In the rows, 128 means zero.
The rows below come in pairs that one turn or mirror swaps. Which row does each named row swap with?
The rows were stretched afterwards, more along some directions than others.
K_281: [147 157 132 115 136 106 110 151 113 137  95 124 106 112  92 151  82 121
  93 118 157]
K_799: [154 131 167  77 137 113 141 100 134 152 121 109 128 131 112 125 135 114
 113 110 134]
K_884: [134 149 130  94 138 108 126 108 124 139  92 133 151 162 121 152 128 165
 124 129 143]
K_338: [144 110 137 112 103 149 111 109 151 143 103  92 116 114 130 158 105 132
 171 116 160]
K_537: [137 151 127 130  99 121 136 151 134 108 108 147 138 134  78 162  83 142
 131 156 140]
K_540: [144 117 146 134 132 126 104 143 137 130 130 103  98 118 116 130 108 117
 133 131 131]
K_898: [148 134 103 122 109 100 128 132 142 127 104 127 149 155  77 158  79 152
 128 153 163]
K_426: [154 148 145 109 100 121  98 111 100 156  96 135 127  99 105 134 118 140
 125  96 171]
K_71: [150 147 129 129 148 105 132 141 122 132 134 128 128 109 137 122 120 145
 106 113 126]
K_549: [156 133 140  92 131 106 129 109  84 174 110  85 151 107 111 108 121 150
 140 112 146]
K_539: [144 155 134 113 140 100 116 147 122 144  92 116 113 114 107 151  89 121
  92 118 159]
K_238: [154 126 123  86 132 106 136 110  85 170  99  68 156 109 100 109 120 145
 138  99 137]
K_362: [136 165 136 119 144 100 116 151 125 130  93 128 112 117 107 156  88 126
  91 125 155]
K_890: [148 124 132 105 116 111  97 108 116 145 103 122 117 143 142 112  84 132
 129  81 121]
K_153: [146 118 129 111 149 103 115  95 125 149  85  68 139  89 146 152  80 151
 163  81 136]
K_590: [147 121 129  97 145 101 125  84 104 142  93  70 138 112 116 129  75 155
 159  93 117]
K_776: [138 138 108 127  95 112 142 144 146 109 110 130 139 144  80 155  82 140
 131 160 153]
K_368: [133 152 136  97 145 110 122 119 126 133  93 142 142 159 116 154 121 155
 107 130 148]
K_443: [132 162 139 109 155 101 117 136 120 136  95 132 119 137 124 148 118 140
  87 122 149]
K_175: [134 128 135  78 131 112 142  86 116 131 104  88 125 131 118 104  84 140
 141  95 104]
K_132: [153 139 125 110 146 109 108 127  95 164  82 103 143 113 124 137 128 143
 121  81 126]
K_226: [161 118 127 114  94 123 123 115 118 157  98 100 156 131  78 149 116 142
 163 123 145]
K_837: [141 121 128 117 158 100 114  99 125 147  87  73 136  98 149 150  87 150
 160  86 131]
K_610: [139 141 140 125 160 107 116 143 136 152 106 107 127  75 164 145 108 124
 128  92 130]
K_3: [135 163 146 109 152 101 113 138 126 137  93 134 116 127 125 155 112 127
  92 118 154]
K_436: [155 131 101 114 105  95 123 119 145 141  93 115 151 157  85 159  83 147
 135 139 162]
K_398: [150 116 132 137 138 119 107 146 131 128 121  95 101 124  97 134 102 119
 145 133 121]
K_751: [149 128 135 107 119 122 102 116 113 144  97 120 132 153 144 113 112 146
 124  84 118]
K_375: [143 168 156 107 137 113 120 152 131 171 112 139 129  83 143 122 150 104
 108  98 131]
K_271: [144 109 145 114 115 145 117 121 148 135 116  97 106 115 123 147 111 121
 157 121 150]
K_547: [135 157 148 118 145 109 113 157 139 162 111 127 125  80 165 131 132 114
 109  99 138]
K_179: [158 128 138 119 112 127  99 125 126 139  83 127 137 145 137 136 118 138
 135  98 126]
K_205: [158 136 142 128 109 128  94 127 128 146  85 129 143 134 130 151 130 139
 143  99 137]
K_954: [136 131 157  86 122 107 125  85  99 157 125 115 142 134 130 107 105 151
 153 108 123]
K_885: [146 132 156  83 130 102 132  92  91 174 119  91 158 128 118 103 119 154
 143 106 130]
K_366: [163 139 134  89 101 136 135 115 124 177 134 142 147 102 121 126 120 134
 129 109 129]
K_656: [146 134 152  84 144  88 149 110 123 146 111 109 144 136 101 115 129 114
  99 117 119]
K_313: [151 119 134  97  85 145 118  89 149 150  89 100 133 106 135 151 106 136
 168  90 165]
K_317: [154 159 153 117 104 109 105 107 139 158 110 131 121  98 133 133  90 126
 138  97 153]
K_741: [134 151 122 126  96 119 139 149 145 107 106 139 131 139  79 159  82 136
 124 160 153]
K_728: [132 150 125  97 142 110 120 116 126 145  92 141 154 169 131 151 131 161
 112 130 140]
K_113: [145 134 106 124 109  98 130 133 152 130 106 123 142 155  86 161  81 145
 127 154 157]
K_77: [140 133 128 122 151 107 113 127 139 155  91  90 137  80 162 156  94 135
 146  90 134]
K_996: [149 154 136 136 128 111 115 145 118 133 131 151 119 123 126 121 141 137
  92 127 146]
K_327: [141 140 113 124  94 104 143 138 151 119 107 130 147 151  76 158  85 139
 128 161 154]
K_850: [150 114 117 109 112  97 121 106 115 124  77 100 148 129  82 137  70 139
 143  99 119]
K_321: [132 146 127 131 105 122 138 147 140 108 108 139 136 143  93 161  91 147
 132 159 141]
K_397: [159 144 137 100  76 134 112  96 140 158  91 127 137 106 125 140 102 131
 150  88 160]
K_665: [164 108 142 122 164 114 100 108 113 148 127 102 117 128 117 150  84 148
 144 118 100]
K_329: [150 164 161 116 114 101 109 109 130 162 121 140 126 101 136 124  97 132
 125 101 142]
K_421: [147 120 117 107 109  95 123 107 121 130  80 101 154 124  86 137  68 132
 147  96 116]
K_950: [135 157 156 110 147 109 120 150 131 161 119 129 127  82 155 118 138 109
 100  98 124]
K_169: [147 119 132  95  86 143 123  90 151 152  92 101 135 114 131 147 111 132
 168  95 164]
K_971: [140 109 144 129 130 127 105 139 147 126 117  96 101 129 118 143 105 121
 148 136 136]
K_130: [148 147 143 108 104 127  93 110  97 153 100 130 118 103 109 130 118 140
 129  94 166]
K_453: [136 123 137  78 128 112 139  88 114 130 111  93 120 145 111  97  85 139
 129 100 100]
K_599: [149 127 103 119 111 101 122 120 139 142 105 117 156 168  86 159  89 157
 138 158 160]
K_705: [129 153 137 100 148 105 125 122 133 138  98 137 134 156 125 155 123 152
 106 132 142]

K_539 is swapped with K_321
K_421 is swapped with K_130
K_850 is swapped with K_426
K_443 is swapped with K_327
K_366 is swapped with K_665
K_375 is swapped with K_398
K_238 is swapped with K_205

The rows below come in pairs that one turn or mirror swaps. Which row does each named row swap with?
The rows were stretched afterwards, more along some directions than others.
K_371: [ 95 129 150 154 138 149 106  90  81 152  65 156  98 178 178  78  78]
K_118: [122 118 179 106 130 128 112  89 144 127 116 131 109 151 144 147 128]
K_766: [110 141 116 115 102 138 137  96 150 123 133 114  73 165 130 125  88]
K_208: [145 111 177 141 139 164 124  85 133 177 141 129 109 146 151 134 105]
K_268: [117 124 151  95 136 133 141  75 116 147 124 155 124 160 138 153 134]
K_939: [117 155 137  76  95 114 129  59 122 105  95 133  92 170 136 109  52]
K_678: [129 139 139 128 118 153 123 110 114 127  86 127 117 138 157 112  65]
K_198: [ 92 127 175 120 118  99 107 139 149 122 152  88  91 146 114 118 102]
K_612: [172 167 138  84  99 118 148  97 165 163 118 131 119 133 133 136 110]
K_870: [125 131 160 147 151 149  87 109 123 141 137 121  74 172 142  86 108]
K_967: [118 123 164 121 116 137 135 117 119 128  94 121 118 117 153 142  76]
K_763: [141 145 154 107 124 134 141 102 113 151 110 129 140 146 142 139 125]
K_385: [126 150 152 113 164 124  99 162 123 171 137 136 108 174 143  89 135]
K_59: [116 139 180 145 112 127 109  58 118  99 104 119  43 166 161 106  32]
K_279: [127 160 184  75 106 101 106 151 142  79 139 110 104 138 161 147  99]
K_200: [123 143 162  83 131 114 130  89 139 130 126 143 118 156 137 161 124]
K_40: [137 158 150  80  98 149 126  96 132 159 102 110 103 173 140 143  75]
K_309: [103 115 133 142 130  93 147 102 125 123  95 169 129 105 125 149 133]
K_376: [116 121 188 129 137 100 132  67 147 140 102 133 101 141 146  93  78]
K_797: [ 97 138 120  97 124 137 118 103 118  92 131 127  84 149 150 132  91]
K_202: [ 97 128 177 141 125 120 115  71 113  75 120 135  33 156 153 112  38]
K_852: [112 121 144 116 106 148 147 108 117 116  99 130 111 118 144 149  76]
K_399: [102 113 175 153 125 135 101  75 117 108 100 121  59 175 150  77  52]
K_440: [104 123 141 112 103 110 121 120 131 120 132 107 124 108 123 120  84]
K_694: [103 122 165  96 120 102 128  99 150 122 130 130 123 137 128 162 141]
K_658: [110 120 151 134 101 139 133 119 132 128  99 105 118 123 138 128  86]
K_65: [128 153 153 121 160 113 106 157 115 171 121 120 112 153 154  94 124]
K_512: [ 99 115 169 140 117 127 130  46 114  86 110 133  49 155 144 104  43]
K_270: [ 95 122  92 111 130 122 147  97 108 133  69 174 126 151 131 107 114]
K_449: [125 174 126  77  98 112 144 103 133 145  91 161 123 174 143 131 118]
K_534: [131 113 181 130 128  85 139  75 121 128 134 148 101  96 155 139  79]
K_103: [119 161 166 125 158  93  90 165 119 141 132 125 100 169 157  92 127]
K_354: [125 157 173 115  79 106 139 125 124 110 132 114 108 135 161 174  95]
K_431: [ 95 128 132 121 121  88 157  86 119 144 155 141 109 119 132 128 115]
K_66: [107 135 146 128 164 135 107 140 132 154 135 133  83 165 143 118 130]
K_403: [ 96 110 182 143 121 131 103  58 109  72 116 127  56 166 161  93  46]
K_533: [131 116 150  87 124 149 130  89 138 150 120 131 132 148 146 154 133]
K_111: [131 125 158 143 114 140 135  89 119 142  86 122 117 124 150 130  65]
K_516: [121 131 148 142 110 144 134 107 112 126  92 129 105 117 148 132  66]
K_947: [112 142 150  97 152 133  95 167 116 161 141 122 109 178 149  90 130]
K_304: [ 81 127 114 149 113  94 154  85  87 116 132 150 110 126 132 134 132]
K_216: [ 95 117 182 142 134 129  98  77 120  87 108 128  38 168 155  97  45]
K_361: [126 140 194  91 132 118 125 130 128 140 128 131 113 160 162 158 132]
K_968: [102 150 141 138 148 135 118 115  92 148  96 154 100 219 151  80 118]
K_437: [136 121 146 115 137 116 146  74 109 162 112 153  96 136 154 108  87]
K_635: [134 168 148  91 143 116 105 156 124 178 123 119 107 172 157  95 115]

K_431 is swapped with K_449
K_361 is swapped with K_66
K_279 is swapped with K_797
K_376 is swapped with K_371

